Each path below is one point turned by a fixed rotation once a step. After each direction that follows a path, write how fast that rotation turns it, in degrees per step (0 if it stays still).
Each turn is a multiple of 5 degrees from 10 to 175, or 0.
Each row of a path follows its step; steps can be skipped.
Path 1:
step 1: [4,6,28,-7,-1,-7,13,-6,4,-8,6,-2,-18,16,7,-8,13,-17,-14,0,-3,1,0,-1,2,5,4,-12,1,-11,7,9,0,-7,17,-15,5,9,-15,11,10,4,-3,-8,2,4,-11,-13,-1,3,15,15,24,-1,5,12,-13]
step 5: [-19,10,-6,2,10,10,1,-16,7,0,24,0,14,33,6,-10,-5,-15,-12,1,-3,-2,5,7,-1,6,-10,-11,-12,10,20,3,-5,0,9,6,8,1,0,11,-10,1,6,2,14,0,1,2,-13,-3,-7,5,11,-13,-14,9,-6]
step 10: [-3,0,16,-11,9,9,2,-9,-15,-8,3,1,0,16,-3,-23,6,-8,-4,-6,8,6,-13,-13,14,3,-1,-16,-2,-14,1,-2,19,-13,8,-4,0,7,-4,1,-1,10,-2,-11,-12,0,-14,-6,-23,-4,-1,21,18,-16,-5,4,-7]
step 13: [12,-3,16,4,5,1,-5,-5,10,-5,-8,10,-6,3,3,-7,12,-23,-4,-3,-22,2,-9,5,14,-8,-7,1,0,-8,3,-5,-5,-17,-2,-10,18,30,-16,8,-1,-10,-19,-5,-8,0,-4,-9,1,0,2,13,12,10,-5,5,-14]
step 15: [-2,-14,31,12,5,-3,-19,-12,-13,-7,-1,0,22,5,-2,-15,3,3,2,5,15,8,-10,13,14,0,-16,-6,5,14,6,1,0,-4,4,-2,-3,-5,5,-1,27,-4,-9,-8,11,13,-5,-7,4,-7,-4,9,10,-7,6,3,-2]
step 16: [-16,10,-8,6,-3,9,4,-31,10,-10,5,6,-1,-7,6,-4,12,-11,7,-16,4,-5,3,-5,21,-13,1,0,8,-2,-18,-11,1,-7,10,-2,9,15,5,-11,-2,-7,3,6,-20,15,9,-15,3,3,-1,16,18,-6,-2,-4,-1]
step 17: [-12,-2,4,9,-11,10,8,-22,3,-2,13,-7,6,10,-5,-18,-3,-9,-10,8,-13,-10,3,9,-10,5,-6,7,2,12,14,15,-18,4,10,-2,2,13,-12,2,-8,0,7,-21,16,-11,-9,-3,8,6,2,5,14,-5,-6,4,-27]
step 26: [-21,3,-8,-2,-1,19,-10,-7,-7,2,10,3,-4,18,16,-12,4,-17,-11,3,12,-1,-5,3,4,8,8,2,-9,-1,20,7,-17,1,-6,2,2,12,1,4,-10,-1,9,-6,15,-9,-11,-4,-8,-2,-12,18,13,-20,-5,4,-20]
Directions:
[0,2,1,4,4,4,1,-1,5,-5,-1,0,-3,3,-4,-1,7,-4,-2,-2,-1,1,3,5,0,2,0,2,0,-6,-4,-3,4,5,-1,-4,-1,0,2,-2,0,0,2,-3,-3,-7,0,0,-2,-2,2,0,-1,0,0,3,0]	120
[-2,0,2,0,-3,-1,-1,2,3,1,-4,2,1,-4,-6,0,0,1,-1,0,-1,-3,4,-3,-3,3,-2,0,1,0,1,2,5,3,4,5,-3,0,-5,-6,2,2,2,-5,5,2,1,-2,0,1,6,-3,4,-1,-1,1,-1]	140
[1,1,1,-1,-4,1,3,-2,4,0,-1,2,-3,0,3,1,-1,0,0,-3,0,-4,-3,-5,1,-4,-3,-4,-1,-1,3,4,3,0,-1,-2,1,6,1,-3,5,8,1,0,-6,0,0,-3,-2,-2,-1,2,-2,6,-1,5,1]	120
[0,1,-3,2,2,0,1,-4,1,1,-1,-3,5,1,-2,-1,0,2,-1,-5,-6,-1,2,-2,2,-6,1,-3,-1,-2,2,-5,2,-3,2,3,5,-1,-4,5,-3,-1,0,0,-6,1,1,0,-5,0,4,-5,3,1,-2,-2,2]	125
[3,4,3,0,2,1,5,0,0,4,-4,-1,-3,-1,-4,-1,0,0,4,-1,-7,2,-4,-3,0,1,-4,6,1,3,-1,-4,-4,2,-5,1,5,1,-2,-2,-2,3,-3,0,6,1,-2,1,-1,-1,-2,0,-3,0,1,2,2]	70
[-5,-1,0,1,1,3,-1,0,-3,-1,-1,-5,4,5,0,-4,-1,1,0,4,2,2,5,-4,1,0,2,0,2,-1,1,4,-3,0,-1,-4,1,-4,-6,-3,3,7,-5,2,0,-5,-2,4,-1,3,2,3,-1,1,-1,1,-1]	155
[-1,-4,-1,-4,1,2,6,0,6,-4,3,-2,0,0,1,-1,-1,3,0,-2,-2,2,1,-5,-1,3,-3,2,3,-2,4,0,3,-1,1,0,0,-6,0,4,-3,0,6,1,2,1,3,0,3,-1,0,9,2,-1,2,1,3]	160
Path 2:
step 5: [-6,3,6,-1,-12,12,-3,-2,8,2,-1,4,-14,11,-7,-8,-1,5,-26,-4,-14,-12,20,-8,5,4,3,3,-12,9,-3,18,-7,20,-8,0,2,15,-2,11,-1,-13,-7,4,-13,-5,14,5,4,-4,-15,17,-11,12,20,10,6]
step 6: [3,-1,-8,-8,-2,3,7,15,12,-9,7,-2,-3,8,-7,0,17,5,-20,-6,-17,-33,3,-4,-10,18,3,-9,-1,6,3,9,-4,10,-2,-14,8,9,-5,-8,-7,10,-15,7,-18,4,-13,-11,2,-9,-6,24,1,3,8,4,-8]
step 9: [-3,21,-10,-2,9,11,7,-2,3,-1,-10,-10,-4,-8,6,-4,9,7,-15,3,-7,-14,6,7,1,27,-8,12,-4,9,-1,3,-12,-3,12,-6,7,5,-2,-4,7,-18,6,23,-10,11,1,15,1,-7,-14,4,20,8,5,-4,-22]
step 12: [-13,0,24,-2,-1,-1,12,-10,10,-6,-5,-11,0,5,4,1,20,11,0,2,-6,-15,2,14,3,3,-13,2,-1,14,21,13,-23,-2,-8,-17,7,18,-7,6,6,-12,-9,7,1,18,2,3,-1,15,6,12,2,13,-11,0,-5]
step 16: [-1,21,-6,-10,-10,-5,10,0,-3,-14,9,3,-9,9,4,1,9,6,-22,0,-1,-12,20,2,-3,12,-3,-1,-13,13,-2,5,-8,15,-18,8,-14,-10,-19,19,-5,1,-6,10,-1,4,6,2,-3,19,-14,11,-11,17,10,3,0]
step 20: [-6,-5,-2,-5,0,22,3,-14,-4,-7,1,3,-14,-5,10,-7,5,4,-18,-7,-10,-15,14,15,11,3,-1,15,-21,7,5,1,-10,-16,-3,-7,11,25,-3,1,-2,-8,-3,8,-7,23,-2,-4,3,-1,-5,5,7,12,17,4,-16]
step 24: [-5,24,8,-4,-5,-13,14,-7,13,3,-9,-3,8,-9,0,12,10,0,-23,3,-12,-19,28,-7,-10,16,-1,9,-3,15,6,-14,-2,-7,-4,-7,-4,8,6,6,14,0,3,5,-7,-7,10,0,-2,21,-10,0,2,5,6,7,-10]
step 27: [-4,-5,10,-2,3,-4,17,15,-1,-5,18,-10,-2,14,3,2,13,5,-19,3,6,-19,13,15,4,15,-3,-7,0,15,7,-5,-10,9,-21,-6,9,-12,-10,15,12,1,-12,18,-4,3,5,-1,11,13,2,6,-4,0,12,-15,-15]
Directions:
[5,-4,-1,-4,0,3,1,-2,1,-4,0,0,-3,6,1,1,-2,0,-3,0,-1,4,1,-4,0,0,0,3,2,-1,-2,2,5,0,-4,6,-6,4,1,0,-6,-1,-4,3,1,4,-4,-3,-1,-1,1,0,-2,1,3,1,3]	25
[4,-1,2,-2,-3,-1,3,-4,5,2,0,-8,-2,2,-5,1,6,-3,2,5,3,0,-2,1,0,3,-2,-2,5,-1,5,-2,-1,-3,2,-2,-3,0,0,0,-2,1,2,1,5,-1,1,-1,-1,2,3,1,-3,-5,-2,-4,1]	70
[-1,-7,3,0,-1,2,1,5,1,2,2,0,-3,4,0,4,-4,0,-1,0,0,-6,-1,-1,0,-5,0,-2,-3,-2,7,-6,1,0,3,4,4,5,-2,2,-3,1,0,0,-4,0,0,0,1,0,1,-1,1,0,-3,-1,-3]	55
[-1,-3,3,2,-4,2,2,0,-3,3,1,7,-6,-1,-1,-2,0,-4,3,0,1,5,-2,0,2,-2,-1,6,0,2,1,1,1,0,3,-6,2,-1,2,3,-2,-4,2,1,-3,3,5,-2,-2,-1,4,2,-3,2,3,2,2]	140
[0,2,-2,10,2,-2,-1,1,4,-4,-2,-1,-2,1,3,-2,0,0,2,3,1,-1,1,-3,1,-1,1,4,-6,-4,3,2,-2,7,3,-5,-3,3,-1,1,-3,1,-1,2,1,2,-3,0,-5,0,-3,0,-1,-1,-3,-3,-1]	10
[4,-3,3,1,-1,-4,-3,0,5,-1,2,-3,1,3,4,0,-2,-3,1,0,6,6,-3,-1,-1,2,2,3,-2,2,-3,3,0,-1,1,1,3,0,-4,-2,3,-5,1,1,-6,-4,-1,3,4,2,-1,3,0,4,-1,-3,-3]	80
Path 3:
step 4: [-4,6,0,-12,-3,12,-6,-5,13,10,16,-23,-2,16,-5,-7,17,-5,-9,3,1,-14,7,-15,11,-19,-5,15,8,2,12,5,-21,-1,11,5,14,2,-22,6,16,-14,-2,6,6,-13,-21,6,-1,-8,-11,-4,0,8,-4,-8,11]
step 7: [11,0,-5,-5,0,6,-7,-5,8,13,-10,-7,0,27,-1,-5,14,-11,10,-2,20,-15,5,5,-7,-13,-15,-1,3,13,6,-8,2,-12,-14,27,-11,22,-3,3,22,20,-7,-10,11,7,2,7,-6,-5,12,0,8,8,-2,-8,7]
step 9: [8,6,6,-18,-18,10,-4,15,0,3,-14,-11,13,-5,-13,8,-2,-7,6,-11,8,-2,4,-8,-7,14,-1,29,16,-3,-8,-13,-22,8,-7,-12,5,9,-5,-23,-11,1,8,9,-2,7,-6,2,-1,0,-22,-5,2,-1,10,8,18]
step 10: [11,4,16,16,11,5,-11,9,5,8,10,5,-7,19,14,-3,8,-8,9,-2,11,1,3,-5,11,-2,6,7,-6,4,13,-14,5,23,-9,21,2,-28,-6,10,14,16,12,10,11,12,-3,3,2,-5,-9,6,-10,22,10,-8,2]
step 16: [17,11,-8,19,17,-4,-7,-26,7,-10,-9,-1,-20,-12,18,5,19,-17,-6,7,9,4,4,-7,8,-3,-14,8,-7,-2,-3,1,22,15,-8,-2,-4,4,8,7,3,17,-5,-24,-7,-8,0,1,0,11,-9,8,2,6,6,5,-10]
step 17: [0,-22,13,-16,-1,-20,-3,-13,2,-18,-8,3,10,12,-9,-11,11,2,-3,6,18,-8,7,7,-9,-1,-14,0,0,4,8,23,-6,-13,-6,-2,25,5,6,-26,-14,-2,-4,-5,11,-11,4,-1,-11,-11,-15,-5,3,1,-11,2,-3]
step 23: [2,-6,23,-7,-13,2,7,7,1,-12,9,-15,13,7,0,-6,-3,8,4,3,1,-18,12,-22,2,-8,-18,-12,2,-8,13,1,12,-18,-2,19,3,-17,-13,-3,3,-18,-17,1,-6,23,-8,15,2,-9,-11,2,7,0,0,1,12]
step 25: [11,0,14,-9,-1,2,-27,4,-4,-8,-4,13,2,-10,0,-6,9,-8,6,10,3,12,-8,-12,0,-10,15,2,-19,11,4,-4,-8,-18,-6,-10,-19,2,-17,-13,4,5,-3,-16,5,-23,-10,12,-3,21,-20,-6,3,11,3,-7,5]
Directions:
[1,5,-4,1,1,-3,4,-2,-2,3,2,0,0,2,6,3,5,3,5,1,2,0,-7,-2,2,-2,1,-1,-2,1,3,-1,-1,2,-2,2,2,-1,1,3,-2,-1,-4,0,-3,8,4,2,2,-1,1,0,-2,-1,4,2,-4]	135
[-1,3,0,6,0,3,-2,-2,0,0,4,-2,4,2,-3,-1,1,0,-4,3,4,-2,0,-1,-2,1,-2,0,1,3,2,4,3,2,-4,1,-5,1,-6,0,2,3,-4,0,3,-2,-2,1,2,-7,-3,6,-4,-1,1,1,-4]	115
[-2,4,0,-1,-3,1,1,-3,1,1,1,1,2,0,3,2,-1,4,-1,0,-3,4,-2,4,0,5,4,-3,6,2,1,5,-5,2,0,1,-1,1,-5,-4,0,-2,0,-6,1,-3,2,4,-1,2,4,-2,-1,2,-4,-4,0]	110
[-1,2,-1,0,0,-4,-2,-3,0,4,-2,2,7,5,-7,2,0,3,-1,-4,-2,3,-1,0,-3,-1,3,1,-3,4,-5,-2,4,-3,1,0,-2,0,-2,3,1,1,-6,2,-1,0,-1,-6,2,5,4,-2,0,2,-2,0,0]	55
[1,3,-3,5,0,-2,-5,-1,-3,-2,-6,-2,-2,-4,4,-4,-1,2,-4,3,1,-3,0,-2,1,-1,-3,-5,-2,2,4,0,-1,-5,1,-1,1,4,-3,-2,3,-2,-3,-3,-2,3,-1,-3,2,1,2,-1,3,1,-1,0,6]	40
[1,-4,-7,-1,-7,3,-3,-2,4,-1,2,-2,3,4,0,0,-1,0,-1,3,2,-2,6,-3,2,3,8,-1,2,-2,5,-1,1,0,-1,2,2,2,3,0,0,0,1,3,-2,2,-3,2,-1,1,4,0,2,4,2,4,0]	130
[-2,2,4,-3,5,3,-4,-1,-1,0,1,2,1,0,-1,3,0,-1,0,1,3,4,6,-1,-6,0,0,-2,-3,-7,0,-4,3,3,-1,2,-2,2,-2,-4,2,-3,-2,-5,-3,5,3,3,-2,2,1,3,4,-1,2,-2,-1]	160
